-70.3,26.4,57.5,18.3,-52.1,-8.1,17.3,-14.1,39.6,-11.9 : Rez
6.6,7.3,-6.6,-0.4,-26.6,7.9,3.1,9.1,-14.5,2.4 : rofu
30.0,18.1,89.9,80.7,19.3,15.1,31.6,5.2,23.3,2.4 : Zure
order: -11.9,39.6,-14.1,17.3,-8.1,-52.1,18.3,57.5,26.4,-70.3 => Rez
order: 18.3,26.4,39.6,17.3,-14.1,57.5,-8.1,-52.1,-70.3,-11.9 => Rez

71.5,-59.2,65.9,3.9,16.2,-0.3,-5.0,17.6,23.9,-43.9,12.8,-11.4,-19.4,-29.9  tober
67.2,-78.9,77.8,10.4,36.5,24.2,13.7,14.1,19.7,-46.2,40.4,-8.7,-22.1,-57.8  ruf
67.2,-78.9,77.8,10.4,36.5,24.2,13.7,14.1,19.7,-46.2,40.4,-8.7,-22.1,-33.4  Nurus
-48.1,8.2,69.7,-18.2,24.6,27.4,18.9,-61.8,-48.1,73.8,26.2,-26.1,-17.4,3.0  Bovus
73.8,-61.8,69.7,-17.4,27.4,8.2,3.0,24.6,18.9,-48.2,26.3,-18.2,-26.1,-48.1  zaf
31.3,-55.6,72.7,-46.5,-4.4,31.2,80.5,24.5,-60.6,0.8,-25.4,6.9,3.7,28.8  Zure
-48.1,24.6,18.9,-26.1,-48.2,27.4,26.2,8.2,69.7,-17.4,3.0,-18.2,-61.8,73.8  mafez
65.6,-56.8,82.7,-11.0,22.1,11.5,-8.4,25.0,16.5,-39.5,17.1,6.8,-24.2,-35.9  rofu
72.7,-60.6,80.5,-4.4,31.3,24.5,0.8,6.9,31.3,-55.6,28.8,3.7,-25.4,-46.5  Rez
60.9,-71.4,81.2,-0.6,2.9,4.2,17.4,16.7,33.3,-51.1,25.9,6.6,-8.8,-28.8  Poz
order: -48.1,-26.1,-18.2,26.3,-48.2,18.9,24.6,3.0,8.2,27.4,-17.4,69.7,-61.8,73.8 => zaf
order: -78.9,-46.2,-33.4,-22.1,-8.7,10.4,13.7,14.1,19.7,24.2,36.5,40.4,67.2,77.8 => Nurus
order: -60.6,-55.6,-46.5,-25.4,-4.4,0.8,3.7,6.9,24.5,28.8,31.2,31.3,72.7,80.5 => Zure
order: -60.6,-55.6,-46.5,-25.4,-4.4,0.8,3.7,6.9,24.5,28.8,31.3,31.3,72.7,80.5 => Rez
order: 73.8,-61.8,-18.2,3.0,-17.4,69.7,8.2,26.2,27.4,-48.2,-26.1,18.9,24.6,-48.1 => mafez
order: 3.0,-17.4,-26.1,26.2,73.8,-48.1,-61.8,18.9,27.4,24.6,-18.2,69.7,8.2,-48.1 => Bovus

-0.4,-28.8,-20.0,-1.3,-41.7,4.2,-4.0,30.5,-21.3,3.0,-5.1,-6.6,-13.8,-32.5,-20.3,-5.0,-2.7,-9.6,-10.1,-6.9,-30.7,-19.9,-19.5,4.1,-2.0,-6.0,-22.1,6.4,-12.8,-8.2,-17.4,-4.6,27.4,3.6,27.8,48.2,-10.4,-19.9,89.3,-23.7,14.2,1.4,-28.7,13.0,7.5,18.6,-46.7,3.6,-18.0,-4.6,40.3 = tober
-22.1,-4.0,4.1,27.8,-6.9,7.5,-41.7,-19.5,-0.3,-8.2,-21.3,-23.7,-19.9,1.4,-5.1,27.4,48.2,40.3,3.6,-5.0,-12.8,-20.3,-13.8,-10.4,-4.6,89.3,-10.1,13.0,-18.0,-1.3,18.6,-30.7,-20.0,14.2,-6.0,3.0,-28.7,-4.6,-2.0,-46.7,4.2,-32.5,-9.6,3.6,-28.8,-19.9,-17.4,-6.6,6.4,-2.7,30.5 = peb
-12.8,-21.9,-12.0,-9.8,-0.3,19.9,-41.7,29.9,39.6,-4.7,32.7,29.3,25.2,-11.0,35.2,-48.4,-57.0,-28.9,2.8,-75.6,-5.1,3.0,29.8,3.4,-4.6,-46.7,-33.3,-46.1,-2.4,-14.8,14.2,-11.8,-5.1,-6.3,-1.4,-8.6,-3.9,38.3,26.1,8.0,-11.1,-30.3,1.0,2.8,25.0,25.2,54.4,4.6,9.9,-17.9,-46.8 = Zure
10.2,-2.6,-9.1,-13.2,-5.2,11.1,-41.7,-25.3,25.0,15.3,20.7,36.2,19.0,-3.5,34.2,-46.4,-43.2,-45.0,-8.4,4.5,2.2,24.4,16.0,5.9,-4.6,-76.2,-7.9,-29.0,1.8,7.7,8.2,13.3,12.9,9.3,6.8,-4.9,-1.5,19.0,7.0,23.9,-28.9,-6.2,0.3,-8.4,14.3,19.0,46.5,-6.8,5.5,7.8,-48.6 = Nurus
33.6,40.3,2.6,0.5,-7.9,-10.2,-41.7,-26.4,-6.2,40.9,-39.1,5.1,-11.5,13.6,-1.0,13.2,44.5,-1.1,-36.3,77.2,-4.8,13.8,-34.0,-11.3,-4.6,-7.4,46.5,26.0,-3.8,46.7,6.5,19.9,9.0,26.3,1.2,-3.3,-11.5,-14.8,-41.2,4.0,-45.7,16.1,-13.1,-36.3,-50.1,-11.5,-11.4,-43.6,-13.0,50.0,-7.8 = Poz
-4.7,29.7,9.6,24.2,33.7,35.9,-1.0,5.3,12.6,-21.9,-1.2,5.4,35.1,-4.6,7.4,-19.5,-24.6,36.1,6.6,10.8,-12.1,11.7,9.4,-3.8,-8.3,-27.6,-37.2,38.1,-36.7,-58.2,-41.8,-6.4,12.8,-12.3,-31.1,21.0,-13.5,20.8,-41.7,-38.1,-15.3,31.9,-3.5,-9.1,-17.8,6.9,23.0,-37.2,-6.2,12.6,-7.5 = rofu
-38.5,-25.2,-1.4,19.9,-8.1,15.4,-41.7,1.9,17.0,-26.7,3.6,-18.7,-3.9,-7.9,1.4,9.7,9.3,36.9,15.6,-50.3,-14.6,-32.4,9.2,-7.4,-4.6,78.9,-36.1,-13.4,-15.2,-26.0,18.1,-44.5,-29.7,12.4,-11.1,-1.8,-20.0,18.9,21.6,-43.4,21.0,-46.4,-4.4,15.6,-2.2,-3.9,2.3,10.0,10.2,-30.3,17.1 = ruf
-37.2,-36.7,38.1,6.6,-15.3,21.0,12.6,35.1,11.7,-58.2,-21.9,31.9,-4.7,-41.7,-6.2,5.3,-24.6,33.7,-12.1,35.9,20.8,-1.2,-4.6,29.7,-37.2,-41.8,-31.1,-1.0,-3.8,-3.5,36.1,-6.4,-13.5,-12.3,-38.2,-8.3,-9.1,10.7,9.4,12.8,-19.5,12.6,-7.5,-27.6,9.6,5.4,7.4,6.9,-17.8,24.2,23.0 = zaf
order: 4.2,89.3,-4.6,-1.3,14.2,-4.0,-41.7,1.4,-19.9,-18.0,-12.8,7.5,30.5,-21.3,-6.6,48.2,4.1,-6.9,-0.4,-20.0,6.4,-22.1,27.8,-46.7,-6.0,-10.1,-2.0,-5.0,-17.4,27.4,-5.1,-20.3,13.0,3.6,18.6,-19.5,40.3,3.6,-9.6,-23.7,-28.7,-8.2,-4.6,-32.5,-10.4,-28.8,-30.7,-13.8,3.0,-19.9,-2.7 => tober
order: -46.7,-41.7,-32.5,-30.7,-28.8,-28.7,-23.7,-22.1,-21.3,-20.3,-20.0,-19.9,-19.9,-19.5,-18.0,-17.4,-13.8,-12.8,-10.4,-10.1,-9.6,-8.2,-6.9,-6.6,-6.0,-5.1,-5.0,-4.6,-4.6,-4.0,-2.7,-2.0,-1.3,-0.4,1.4,3.0,3.6,3.6,4.1,4.2,6.4,7.5,13.0,14.2,18.6,27.4,27.8,30.5,40.3,48.2,89.3 => tober
order: 30.5,-2.7,6.4,-6.6,-17.4,-19.9,-28.8,3.6,-9.6,-32.5,4.2,-46.7,-2.0,-4.6,-28.7,3.0,-6.0,14.2,-20.0,-30.7,18.6,-1.3,-18.0,13.0,-10.1,89.3,-4.6,-10.4,-13.8,-20.3,-12.8,-5.0,3.6,40.3,48.2,27.4,-5.1,1.4,-19.9,-23.7,-21.3,-8.2,-0.3,-19.5,-41.7,7.5,-6.9,27.8,4.1,-4.0,-22.1 => peb
order: -2.7,30.5,-22.1,-4.0,4.1,27.8,-6.9,7.5,-41.7,-19.5,-0.3,-8.2,-21.3,-23.7,-19.9,1.4,-5.1,27.4,48.2,40.3,3.6,-5.0,-12.8,-20.3,-13.8,-10.4,-4.6,89.3,-10.1,13.0,-18.0,-1.3,18.6,-30.7,-20.0,14.2,-6.0,3.0,-28.7,-4.6,-2.0,-46.7,4.2,-32.5,-9.6,3.6,-28.8,-19.9,-17.4,-6.6,6.4 => peb

35.8,-13.6,-48.6,-62.8,-17.7,23.7,5.1,16.7,25.0,18.9,14.0 -> peb
43.3,30.7,-28.5,32.6,-21.4,1.9,-5.7,14.8,14.6,-59.1,27.6 -> zaf
16.4,-11.3,-18.0,-31.3,-4.2,14.3,4.7,20.9,16.8,-0.6,9.3 -> Zure
43.3,-5.7,-28.5,-59.1,-21.4,30.7,14.8,27.6,32.6,1.8,14.6 -> Rez
14.6,30.7,43.3,27.6,-59.1,1.8,-21.4,14.8,-28.5,-5.6,32.6 -> Nurus
16.3,-51.0,-45.0,-48.4,9.3,31.8,11.3,44.1,33.4,17.6,20.9 -> Bovus
30.6,23.7,16.3,-70.8,-51.1,37.5,-33.1,-13.3,48.2,-4.5,-1.7 -> Poz
order: -1.7,-4.5,48.2,-13.3,-33.1,37.5,-51.1,-70.8,16.3,23.7,30.6 => Poz
order: 9.3,-0.6,16.8,20.9,4.7,14.3,-4.2,-31.3,-18.0,-11.3,16.4 => Zure
order: 30.7,-59.1,14.8,14.6,-5.7,27.6,1.8,32.6,43.3,-21.4,-28.5 => Rez
order: 27.6,32.6,1.8,14.6,43.3,-5.7,-28.5,-59.1,-21.4,30.7,14.8 => Rez

